In the rows, zero is written as 128.
The rows of M fall into 4 groups, and each row is roughly a mix of its group's hidden directions; some rows fit no group.
M (165 x 11):
[[139 155 114 131 112 145  95 131 138 113 179]
 [151 144 158 101 156 143 127 107 152 149 101]
 [127 175 116 109 129 151 100 123 132 120 166]
 [147 101 100 174 105 113 142 112 124 127 109]
 [152  93 127 157 147 138 108 113  98 146 103]
 [101  93 144 134 134 113 137 106 129  94  91]
 [116 183 132 129 136 109 106 151 122 142 100]
 [132 104 113 152 108 110 154 117  78 141 128]
 [ 67 143 115 115 118 133 138 116 156 126 141]
 [147 158 134  88 128 120 141 135 117 176 125]
 [149  76 141 146 132 120 154 127 116 143  98]
 [129 170 111 126 137 146  81 118 117 120 153]
 [119 104 170 122 131 123 154 170 140 106 122]
 [ 97  94 133 123 144 108 165 134 150 148 106]
 [160 144 104 133 112 155  93 100 116 136 151]
 [136 172 159 101 129 140 134 165 138 136 145]
 [134  86 134 163 130 104 139 120 113 139  90]
 [139 129 111 133 107 149 111 122 144 110 186]
 [107 157 150  86 138 133 124 161 118 128 155]
 [124 181 142 111 147 125 127 156 157 132 146]
 [140 145 117 146 124 154  70 120 104 121 132]
 [ 89 118 152 119 154 131 145 167 150 113 138]
 [115 140 103 159 148 132 105 140  93 133  91]
 [136  81 107 136 113 148 119  88 115 118 113]
 [118 170 137 127 149 124 102 150 172 120 136]
 [163 154 141  93 148 139  95 119 111 147 132]
 [135 144 117 141 141 158  78  98 109 135 138]
 [134  96 105 150 135 101 140 118  96 125  90]
 [114 159 139 108 141 139 108 154 174 110 139]
 [144 148 111 130 119 151  91 129 129 114 178]
 [133 106 112 167  97 124 109 159 143  98 130]
 [141 166 156 123 133 105 149 168 125 151 124]
 [112 156 112 154 149 117 114 145 106 135  83]
 [103 169 136 130 134 100 124 152 127 145  88]
 [170 120 124 144 113 148 144 162 118 154 153]
 [144  85 111 133 118 149 110  89 125 118 103]
 [173 162 114 126 108 116 106  97 115 136 127]
 [134 130 109 128 107  80 168 131 139 104 139]
 [100 163 130  98 111 119 147 138 161 114 151]
 [153 115 134 181 161 106 144 132 134 127 123]
 [ 99  95 111 163 113 117 158 136 140 103 131]
 [119 110 140 109 125 111 187 148 151 128 130]
 [137  79 134 164 146 124 161 127 111 123 119]
 [135 167 108 159  99 119 114 132 137  96 151]
 [140 134  79 135  99 146 110  92 119 126 134]
 [124 173 154 141 161 105 151 144 127 140 142]
 [114 162 151 118 131 102 141 180 128 134 133]
 [167 164 101 151 130 130 107 111 103 139 136]
 [115 145 135 120 150 130 121 130 115 170  78]
 [130 139 128  93 145 165  93 106 156 117 131]
 [ 85 142 131 107 135  88 137 111 151 116 108]
 [120 170 155  96 143 123 133 165 140 135 137]
 [158 116 159 158 153 103 143 161 127 120 124]
 [112 142 132 134 122 124 107 175 167 100 137]
 [ 88 120 146 113 166 113 134 129 155 142 101]
 [153 144 116 139 109 126 104 132 117  86 168]
 [107 126 174 128 163 103 149 151 135 139 131]
 [116 152 123 134 148 132  89 129 178 110 130]
 [132 150 141  88 155 136 147  99 108 159 131]
 [155 179 117 132 150 132 106 119 121 159 128]
 [128 142 144  81 158 108 115 146 145 154 143]
 [156 162 133 116  96  91 121 126 137 109 152]
 [121  99 107 160 117 114 142  96  87 137 131]
 [137 134  99 102  89 163 107 105 114 131 134]
 [126 149 125 145 153 130 110 140  88 129  81]
 [119 111 167 139 151 113 151 169 146 112 117]
 [135 144 132  89 147 139 137  97  91 156 133]
 [145 169 120 138 117 168  91 118 119 129 142]
 [ 74 120 129 148 137 107 154 121 155 121 143]
 [153  81 141 128 138 134 146 114 121 161  99]
 [115 124 173 108 156 107 151 159 139 132 115]
 [111 155 152 120 138 100 158 155 102 151 142]
 [119 170 132 118 152 128 106 144 175 120 138]
 [155 121  95 154 109 134 118  90 101 138 110]
 [ 85 155 115  96 106 149 132 116 148 135 145]
 [171 160 152 148 105 148 143 140 141 144 130]
 [ 97 143 114 147 134 117 146 117 149 179 143]
 [110  97 141 167 152  94 150 132 147 123 134]
 [139 125 125 183 126 159 101 127 113 124 151]
 [166 142 134 115 149 140  96 152 142 146  97]
 [108 164 150 125 140 101 147 166 122 142 151]
 [143  96 122 174 108 105 145 125 109 135 104]
 [160 163 158 121 128 115 129 159 123 152 102]
 [160  98 110 123 116 151 126  85 110 133 105]
 [142 111 117 126 107 155 124 109 148 117 182]
 [111  82 141 149 117 116 156 143 132 117  94]
 [141 115 110 141 109 166 116 111 134 112 175]
 [ 99 169 134  98 151 128 124 128 154 158 124]
 [180 129 131 105 120 149 102 136 102 135 108]
 [ 93 148 126 139 102  90 105 129 138 108 101]
 [141  81 107 139 112 143 112  94 116 117 106]
 [132 174 125 133 136 108  94 152  99 121 109]
 [108 128 111 175 136 110 138 119 130 174 132]
 [107 144 137  84 119 131 148 148 154  94 141]
 [118  95 100 155 148  82 137 120 117 130 124]
 [142 184 111 124 145 127 102 118 126 158 131]
 [141 102 145 109 114 109 179 148 144 137 116]
 [142  86 102 137 113 151 109  94 132 110 112]
 [115  91 144 139 125 104 131 106 126 116  78]
 [128 114 112 175  97 137 150 112 123  94 120]
 [ 93 145 118 141 130 120 148 111 155 172 145]
 [146  81 144 123 139 126 173 123 129 147 112]
 [154  96  95 121  94 144 110 114 119 109 109]
 [106 123  97 121 114 155  91  95 140 149 136]
 [125  80 136 156 139 100 162 122 132 111 121]
 [141 107 109 148 117 146  97 116 168 101 110]
 [128 179 150 107 141 115 141 162 137 143 136]
 [143 134 140 103 132  80 166 147 125 113 112]
 [147 140 116 140 151 127  85  92 102 148 122]
 [123  95 139 114 149 131 138 120 102 160  84]
 [ 78 151 117 142 137 128 114  91 146 143 135]
 [142  83 141 139 130 116 155 114 125 160  97]
 [153 141 130 119 121  80 171 141 119 111 132]
 [106 113 108 148 125 172  92 101 135 140 131]
 [161 111 137 122 100 127 164 166 134 150 132]
 [115 120 163 148 153  93 166 146 133 123 138]
 [141  75 112 150 108 132 120 107 112 119 103]
 [137 116 133 103  97 134 146 177 140 122 156]
 [100  91 137 125 137 156 159 117 149 157 114]
 [ 89 122 118 140 161 106 133  91 144 153 126]
 [120  87 112 154 105 121 151 111 115  91 130]
 [109 152 139 125 120 118 131 185 144 112 153]
 [133  77 114 130 118 148 109  95 124 112 106]
 [142  74 125 121 126 148 150  99 137 127 151]
 [108 162 138 108 146 133 110 154 169 113 146]
 [106 142 140 110 139 146 112 158 156 124 173]
 [121 134 173  95 151 130 134 163 131 131 105]
 [121 120 153  98 153  98 144 138 121 152  90]
 [106 163 155  93 150 119 141 153 123 141 146]
 [115 170 142 114 142 113 116 143 126 160  91]
 [149  93 130 161 136 112 125 114 105 154  95]
 [162 141 150 120 146 130 144  98 114 167 105]
 [134 171 118 102 129 152 104 137 129 112 165]
 [145  93 130 166 129 106 130 119 108 151  95]
 [ 88 150 127 143 156 116 125 105 143 161 151]
 [111 166 143 117 125 111 137 181 129 127 148]
 [125  89  94 170 109 122 119 114 131 107 126]
 [116  85 130 133 125 117 166 111 126 146  91]
 [ 97 153 133 110  96  96 122 140 151 103 110]
 [135  82 108 149 120 139 115  86 115 121 114]
 [131 188 119 124 124 140 103 133 127 148 154]
 [133 111 180 117 142 143 144 168 133 124 117]
 [182 148 111 121 103 140 111 140 105 116 123]
 [143 166 159  98 153 141 129 128 157 146 117]
 [122 153 132  93 117 125 153 154 148  95 157]
 [108 124 142 112 148 124 146 124 137 173  84]
 [149 161 127 126 112  99 107 144 122  91 157]
 [103 172 161 108 159 129 135 142 127 146 127]
 [143 164 113 114 133 148 127 158 128 126 177]
 [105 130 168 113 153 138 157 153 157 133 115]
 [123 129 140  91 162 145  93 152 118 147 148]
 [105 173 119 104 128 142 114 135 143 104 162]
 [150 111  87 129  89 150 110 116 125 104 117]
 [125 133 132  99 146 153  91 147 130 138 172]
 [150  98 151 104  99 119 143 127 138 146  89]
 [104  94 153 143 117 105 162 129 150 109 146]
 [132  76 156 126 117 136 136 156 125  99 114]
 [136 131 140  98 102 129 149 116 157 177 125]
 [ 98 156 123 108 138 133 156 132 153 115 170]
 [161 126 127 124 142 145  83 121  94 102 118]
 [115 165 112 169 124 107 126 147 123 100 106]
 [ 80 143 148 109 145 111 146 138 160 141 137]
 [143 166 102 112 120 157  91 113 114 140 118]
 [142 171 121 101 143 142  95 125 132 162 117]
 [114 165 137  97 150 128 114 152 168 119 130]]
Here is one row of each group, with its name. Which group are the others in?
[159 133 113 167  93 155 129 125 150 116 143]  (43)
[104 145 138  83 130 121 154 124 156  99 142]  (45)
[113  98 158 104 162 163 146 135 141 135 132]  (131)
[114  96 115 151 103 114 157 115 113  89 138]  (115)

[131  97 169 112 152 123 130 159 132 124  96]  (115)
[136 146 116 140 118 119 161 172 135 137 167]  (45)
[133 121 133 146 109  97 172 109 134 118  90]  (131)
[158  97 103 174 125 111 137 113 123 109 123]  (115)
[128 105 112 147  95 123 138 127 141  92 170]  (131)
[100 153 163 127 169 110 142 135 131 153 137]  (115)
[119  90 150 153 144  98 167 135 138 115 129]  (115)
[139 168 137 123 107 151 131 164 157 117 151]  (43)
[179 132 117 116 101 151 113 143 108 109 112]  (115)
[156 162 166 111 139 126 137 139 129 158 102]  (43)
[121 135 135 108 111 115 176 159 153 114 150]  (45)
[139 157 120 113 118 166 110 154 128 113 167]  (45)
[119 138 141  76 136  99 153 141 140 128 102]  (115)
[140  86 139 134 135 102 162 151 118 113 100]  (45)
